One hidden turn or mirror swaps the rows below in pairs. Which row is each named row swapped with?
fug: [-11  28  -8 -17   7  -5   8   3 -11   1  16 -36 -10   2  33  13   4 -14]
Nazek: [ 17  17   7  -8   4 -22   5  -6 -18   1   0 -23  -8   7   8   0  11  26]
fak: [  8   8  -6 -14 -14   3   8   2  -4  15  14 -33   2   4  -5  -6  11   4]
Kal: [ -5  23 -10 -13  12   4   4   1 -11  -1  11 -34  -9  10  29  16   7 -22]
nog: [-11  39  15  -8   2  -3  -6  -1 -10 -12  12  -5  -6  19  23   1  13   4]
gise: [ -5  24  -5 -18   5   4   4  -2  -4   5  13 -30 -19   7  31  17   7 -17]
safu: [ -3  30  -1  -8   5  -1   5  -7 -11   3  10 -34 -16   8  35  16   0 -16]
nem: [ -6  38  15  -9  10  -7 -10  -4  -6  -8   9  -3   0  14  23   4  12   7]
sata: [ -4  12   3  -1  18 -15   9  27   0  -1   7 -17   6  14  -4   4   1   8]
kidim: [  3  -8  -8   1  -7  -1   2  20 -26   4  16 -23  -2  18  17   6  -3  -8]
famiv: [  4   9   9 -19   0  10  -4  15 -13  -5  13  -6 -11   4  26  11 -17   3]
tuki: [  2   2   0 -19  -2  17   1  20   3 -17  11 -23 -16  27  16   4   4  12]
guke: [ 25  19  15  -8   5 -14   8  -8 -24  -7   5 -32 -14  15  14   0   2  15]
Bada: [  5   6  -2 -18 -12   7   3   9  -8  15  17 -35   1   4  -5  -6  13  10]
favi: [-10  21  -4  -2 -15  11   1  -1 -27  -7  -4 -29 -10   6  13  10   4  -2]
Gesiv: [ 14   1  -5   2  -6   3  -6  22 -25   6  13 -18  -4  22  19   7  -2  -8]
Semed: [  4  11   1 -25   1  17   3  19   8 -15  15 -23  -6  29  13   2   1  10]
vatig: [ 15   2   0   4  -5   2  -4  10 -28   4  23 -22  -1  27  22   2  -6  -5]
meda: [  2   4   2 -26  -1  14   1  17   5 -19  19 -31 -11  22  13   8   4   6]
nufor: [-13  31  11  -4   2  -3 -12  -6  -3  -8   8   1  -4  14  17   4   9   2]
Mek: [  5  10  -5 -17  -9   4   6   0  -6  23  10 -29   9   8   1 -10   9   9]
bofib: [ -6  27 -10 -14  -1   6   3   3 -10   1  11 -31 -10   7  31  14   1 -23]
tuzap: [  3   5   2  -1  21 -10  14  29  -5   0   6 -22   6  17   1  -1   2  10]
Boz: [ -2   4   7   1  22 -10  13  24  -5  -3   6 -22   2  16  -3   1   2  12]
moti: [ 19  19  -8 -10  13   4  11  -3   2   0  29 -25  -1  13  14  18  23  19]
zagig: [  2   0   3 -18  -2  13   2  12  13 -17  13 -21 -11  27  16   8   6  11]
Bel: [ 13  20  -7 -15  10   6  19   0   1   2  29 -24  -2  15  17  15  24  19]
dadi: [ 16  21  -8 -11  17   9  10  -3   6   4  28 -16  -5  19  10  12  21  18]
fefep: [ -2   8   8  -5  17 -13  17  23  -4  -6   5 -21   8  20  -2   5  -1   6]
zud: [ 23  18   9  -7   2 -15  15  -3 -22  -8   2 -24 -12  -1  21  -1   6  14]
rup: [ 13  -1  -5   4  -7  -2  -6  13 -21   3  19 -13   3  15  30   1 -11   1]
lat: [ 10  10  -6 -13 -10   6   6   6  -8  14   7 -31   8   2  -6  -7   8  13]
posab: [  2   8   4   1  20 -13  15  23  -1   2   9 -20  -2  20  -5   8   1  13]
vumub: [  8  -4   0  -1  -7  -1  -2   9 -29  10  16 -17   0  21  13   8  -8  -9]
vuz: [ 21  19  -4 -15  17   9  14  -2   6   0  25 -24   2  14  10  14  20  10]
gizo: [ -3  21   0   8  22 -20 -12   3 -11   3   9 -25   1  17  30   3  15   5]
nela: [  1  12  -5 -18  -6   5   3   9  -7  20   8 -32   3  -5  -4  -6   9   6]
luv: [ -8  39   7 -11   5  -2 -15  -7  -8 -12   7  -6  -1  20  17   2  12   8]
Vel: [  6  11  -9 -10 -11   5   6   6  -8  16  14 -34   5   4  -5  -7  10  11]
gil: [ 26  22  10 -11   6 -18   3  -1 -22   0  -1 -26  -9   5  12   8   9  21]
rumad: [ -4  26  -1 -15   7  -2   4  -2 -11   7  14 -37 -10   8  33  18  -1 -17]
susal: [ -6  25  -4 -11   5   2   0  -5  -5   2  14 -34  -8   7  33  19  -1 -18]
Sib: [ 17  19  10 -12   4 -27   9  -3 -24   1   2 -27  -9  13  10  -1   6  15]
vabe: [ 26  29  -1 -10   2 -18   6   4  -2  -1  24 -15 -10  -2  24   4  13  -1]
sed: [ -8  36  18  -4  -2  -5  -8  -3 -10  -7  13  -3  -6  22  20   3  11   1]
Tene: [ -9  34  18  -3  -1  -5 -12  -2 -14 -11  14  -8  -4  20  26   4   9   2]
Ridig: [-10  36  12 -12   3  -6 -13   1  -5 -11  17  -4  -5  18  21  13  12   7]
Buga: [ -3   6   6  -6  22 -12  13  24  -6   1  10 -18   2  18   0   2  -1  16]

lat swaps with tuzap
nufor swaps with fug
Nazek swaps with kidim
susal swaps with nog
vabe swaps with famiv
guke swaps with vatig

